One turn moves every row onto another: examples first, then more rows asked
Dariv: [-17  -7   1 -16 -23  -7   2  -9  19  -6 -13  24 -25 -11]
saro: [ -8  16  -2  13 -11   4  15 -11 -13  -7  -3  -1  11  21]
mivu: [ 11 -14  -3  15 -26  -6  -8   3   5   5  -3  16 -10  -3]
rukat: [ 12   5   3 -14  -5   5  -6   5  -2 -14   8  15 -38  -7]
dulu: [-13   1   3  -8  -2  14 -11  19  -6  -7   2 -13 -29  11]
zup: [-20  12 -12 -12   6   6  18  -3   5 -16 -11   4   2  23]
Vuk: [-13   1  -1 -15  17  -1  18  -8   4  -3 -16  -5   4  17]
deda: [-21  18   3   2  16   5  -2  -6   2 -11   1  -5  18   0]
feb: [ -3 -20  -5  -4   1 -13  -5  13  14 -11 -11  19 -24  -2]
Pupi: [ 15  -8   7 -13  -8   0 -18 -10  -5  -6  11   7 -20 -22]
Melot: [ -7  -5  21  17  -9   1  22  -8  12  13   2  15 -10 -14]
zufet: [ -4  11 -13   9   0   7   7   3  -9 -15  -1   0  17  20]
Mibo: [ -8  -1   8  16   0  -6  26   2  -9 -17   2  24  -9 -18]
ges: [  6 -12  10 -18 -14   1 -10 -21   0  -3   9   9 -30 -12]
vuter: [ -9 -14  14  20  10  -5  15   2  -3 -11   7  18  -3 -22]
fuv: [ -7 -19  17  14   7  -4  18  -5   7   6   0  11  -8 -15]
rof: [-16   2  -1   9  -6  -6 -21  12   6 -21   7  23 -16 -17]
gibud: [-30  22  -3  -7   3  13   1 -12  11 -10   3  -2  12   7]
faz: [ -3  13  -1  14  -9   6  14 -11  -6   2  -5  -5  15  19]
Zuna: [  3   1   1 -19 -20  15 -11  12  -9   6  -9 -15  -3 -12]
zono: [-19   6   0 -19  10   0  24 -15   3  -7 -17  -1   3  16]
sif: [-25  -3   3 -17 -28   9  -5 -11 -18  -9   0  -9 -20  -1]
meno: [-16   9   9   3  -3   0  32   1   5 -12  -3  25 -15 -21]
pesud: [-11   1  -8  -3  15   6  -4  -4   4  -8  -3  -7  25   2]
rafe: [ 24  -1   2  -8 -11   2 -10   2  -9 -12   8  12 -24 -12]
nupa: [-10  -3   4  -1 -21   0 -20  -4  20   4  -1  14  -5 -27]
Kis: [  2  12   6  -9  -9   8 -13  -6   4 -13  16  13 -37 -10]
Gino: [  2   2  11  -6 -22   6  -9 -19  -1  -5  15  11 -38  -4]
kipi: [-10  -9  -7 -13   4   3  12 -17   6   2 -14  -6  12  16]
lapo: [  5   1   1  -9 -11  15 -10  23  -8   4  -4 -15 -15   4]
rera: [-13  -4   1 -28 -26  11  -5  -6 -13   0  -9 -10  -7 -13]
resa: [-30   1   4  -7 -12  12 -14   4 -15 -14  10 -11 -27   7]
padir: [-12   2  -4  11 -34  -5  -1   1  -1 -15   1  27 -23   0]
rali: [-16  11  17   9  -7   6  24  -6  14   3   3  19 -10 -23]
nepan: [-22  20   3  -3   8   8  -1 -11   7  -3   0  -7  22  -5]
nefi: [-16  10  -4   5 -17   9   8 -21   4   3   2  -4  15  19]

feb goes to rof
deda goes to saro
rafe goes to rukat
Now these:
Melot goes to fuv
rera goes to Zuna
zufet goes to zup

One turn moves every row onto another: examples first, then more rows asked
Pofaf: [-18  15  -5   0  22 -13  -5 -15  -5 -17   2  20  14  -6  -2  10   9   2
  22   8   8  -6   2  -4  40  19  -6 -16  -8 -16  18   5 -19]
toze: [  9  -7  -1   0  19  17   1   6   4   1   0  31  -4  -6   4  -5  -6 -10
  -4  -4 -29  -1   7  14  17   2  10 -22  -3  13   1   5  20]
lumef: [ -8  -4  -3   9   5  28   4  -9   9  16  12   6   1 -11  -6   5  -3  -7
   9   6 -35  -3  16   3   1   5   4 -21   6  27  16   6  -1]
kufiv: [ 11   0   7  20  35  22   6   1   4   9   3  27   3   3   4  -4  -7  -1
   0  -6 -20   1  10   0  25  12  14  -7 -14  10   0  -2  13]
nogis: [-17   2   4 -27   2   1   4  -2  -4 -22  -9   8  -1  12 -15  35   3  -7
   7   5  18  -8  -5   0   4   3  -1  -3   1 -10  20  12  14]
duda: [ 11   1  10   3  -1   3   3   5 -12 -14  29   3   8 -14   6 -14   8  -6
  11   6  -2 -19   4   1 -24 -28 -13  13  -1  -5   4 -21  -5]
raso: [ -7  10  15   5  -7  12  -1 -11   4  14   1 -10 -14   0   5  -3  -3   0
   4  -2 -25 -22   7  -3  -3  15  16 -18  -1  19   7   0  -4]
ruv: [ -7  -8   7  11  -3   2   1 -19 -15 -17   0   4  22  11 -10  25 -14  23
  12   8  21  10   4 -16  20  15   2   7   1   4  15  10  10]
suge: [ -1  -1   2  16  14  12  -5   2   3  27  -6 -12   4   6   3  -4  14 -12
  26  10 -22  12  11   4  -4  -4   2   1   1  39   9 -10 -10]
kave: [ -1  10   7  11  22 -13  10 -19  -7 -21 -14  15  24  -2  -5  31  -5   3
  10  13  18 -16   4  -9  21  20 -12   4  -9  -8  16   8  -5]
gal: [ -4   0 -11 -10  -7   6  -5 -14 -11 -29   2  11  23   6 -10  22  -7  12
   5   9  17  15   4  -2  21  15   3 -11  11  10  16  18   5]
kiru: [ -4  18  -2   6  18 -21   6 -20  -1 -11 -17  25  26   1  -9   0   9  -4
  29  16   9   0  -5 -10  16  21 -12   0  -4 -18   1  11  -8]
gefo: [-12   8  27 -11   7  -6   5  -4  -7  -9  -9   6  -1   8 -17  29   0   8
   7   7  20  -7   2 -10  13  16   4   6  -8  -7  30   9   9]
bop: [ 13   6  -2   5  -8 -11   7   6  -6 -15  30   1  15 -20  10 -19   2  -6
  17   6   1 -12   0  -1 -17 -22 -16  16  -2  -4  -3 -19 -10]
gipu: [ 13   4   3  11  28   5 -10  16   1  17 -18  17  -1   5   9 -14  10 -14
  21   3 -11  12  10  15   8  -8   7 -12  -6  25   1 -12   0]
Kisi: [ -6  -1  13  26  23  27   7  -4   3  19   4   8  -1  -4  -2   8   0   0
  16   1 -24 -17  21 -14  -3   5  12 -12  -8  16  15  -4   0]
Varaf: [ -8   8  17   5   1  14   5  -5   9  35  -6   2   2   7  -3  -9   2  -6
  23   7 -24  -6  10 -15 -16  12  10  -8  -5  13   5   8 -10]
muli: [ -5  -1  16 -12  -2 -17  -9   2  -8  -6 -29  -9   3  18  -6  17   9  -5
  20  13  27   8  -4   4   0  -5 -10  10   1  12  12   0   6]
tez: [  6  11  11   4  16  24  -4  -5  12  -2  37  11  19  -9 -13 -29  -3  -3
   2  12   5   0   7   3  -4 -11 -27   8   2   3  10 -12 -18]
lalez: [-15  -4 -14  15  -1  19  18 -12   4  20   9   1  -4  11   7   3 -18   1
  -3  -3 -14 -11  -1  12  18  10  -1  14   5  13 -16   1  -8]
Rula: [ 27   0  18 -13   0  16  -1   9  -6 -16  27   4  12 -10   7 -21  10  -6
 -19  11  -6   5   1   8   0   3 -16  18  -5  12 -11 -10 -10]
Nul: [  1 -10 -15  18  25   7   8   8  -1  22 -10   7   2  11  11   1   6 -21
  20   3 -12   9   3  18   9 -13  -8  17  -4  22 -11 -11  -6]
Mupiz: [-10  -3  -6   0 -16  -3   3 -10 -17  -5  -6  12  20   9 -11   8   2  19
  23  15  17  25   1 -14  16  21   1  17  10  -1  -7  18  -8]
Lan: [  5   3  -1   3   1 -12 -14  -6  -9  -7 -20   2  23  11  -4  10  -5   6
  19  18  30  24   1   7  19   8 -14   7   8  25   9   8  -9]
Reral: [-10 -14 -21  12  12  10  23  -3  -2  10  13  15   0  -5   4  14  -6 -16
   9  -3 -32 -12   3  14   7  -9  -1   7   1   9   0   1  10]
samo: [ 14  14   4   5  20   0   6   4   6  17 -12  34  12   3  12 -22  -6  -9
  12  -1 -17  -1   4   3  11  13  11  -8 -10   2 -14  10  -1]
Nizi: [  7  -3   9  -1   6  14  -3 -13   4 -25  29  -5  35   1  -1  -7   6 -11
   5  16   5  -4  -3 -11  -8 -12 -33  17  -4  -4  -5 -16 -10]
Lif: [  0 -13  -4  21  16  14  23   4 -13  13   8   8  -5   1  11  18  -1  -2
   5  -5 -26  -9  11   1  11   6  13  19 -10  12  -1  -3   4]
Misu: [ 10   8  10  -4   8  14  -4  -9  15 -24  20  -7  34  -6   3 -15  11 -13
   6  18   1  -1  -5 -18  -8  -3 -32   8  -9   0 -10 -15 -18]
fef: [ 16   9   3 -13  -7  -2  -8  11  -7 -19  39   1  23  -8   8 -27   8   6
  14   4  10  18  -3  -5   1  -6  -2   8  -6   0   6 -11  -7]
nunu: [  0  10   9 -19   5  14   0  25   1  -9  21  14   5 -10  -2  -4   8  -7
   7   9  21  -7   6   0 -12 -16 -21  18  -5 -10  -3  -8 -28]
ran: [-15   7  22 -19  -3  -6  -1   0  -5  -2 -23   7  -5   9 -19  11  19  -1
  24  15  10  -1  -2 -16  -6  15   1   3  -4 -15   8  13  -1]
zete: [ -1  15   0  15  20   3   3  -5   6   8  -4  28  -4   2  12 -15 -19  -4
   4 -10  -8 -25   2  12  19   0   9 -22  -3  -2  -6  -4   2]
gub: [ 13   7  14 -19  11  12  -7  19  -9 -22  19  21  12 -10   2  -5   8  -8
  -4  12  21  -9   8   5  -5 -14 -24  10  -5 -11   2  -6 -25]
manu: [-30  -5  19 -14   0  -3  -6 -12  -5 -13  -4  -9  -6  10 -11  18  19  -1
  23   6   1  -8  -6 -20  14   9   0 -10  -9 -16  14  -1   5]
Viput: [ -3  17   2   2  19 -27  -4 -12   4  -5 -22   0  22   7  -8   9   3 -11
  30  18  23   1  -2   5   9   0 -21   3   0   8  24  -1 -11]
nam: [  2  11  10  -2  -1  21  -6   8  15   2  32   7  11 -13 -14 -30  -8   3
   6  12  13   8   9  -3  -8 -11 -26   6   5   7   6 -10 -22]
mudo: [ 11   9  18 -16  -5   2 -12   3  -8 -16  42  -4  20  -7  -1 -21   9   6
   8   9   8  11   4  -3  -2  -4  -6   9  -2   0  23  -9  -9]
zik: [-14  14 -11  -3  15  -7   6 -27   6 -26  -2   6  27  -3 -12  27   1  -9
  15  16   8 -10  -2  -2  13  13 -13  -9   1  -3  26  12  -3]
Lupo: [ -6  -6 -13  13  -3   9  20   1  -7  29  -1  13   7  12  13   1  -9  -4
  18  -1 -19   0   3   2  -2   1   6  23   1   5 -23   8  -6]
boro: [ 23   4  20 -20   2   8  -2  11   8 -18  15   4   7 -10   4 -21   7 -11
 -14  10  -2   3  -7   2  -1   2 -21  13 -10   5 -14 -14  -7]
kefe: [-22 -16  -5  -2  -7  11  -8  -8 -19 -19  -3   8   9   6  -1  23   4  13
  10   8  14   8   3 -11  33  14  -8   2   3  -3 -12   9 -13]

gal goes to toze
raso goes to kefe
gefo goes to Lif
Now these:
Lan goes to gipu
kiru goes to Varaf
Misu goes to nam
duda goes to Nizi

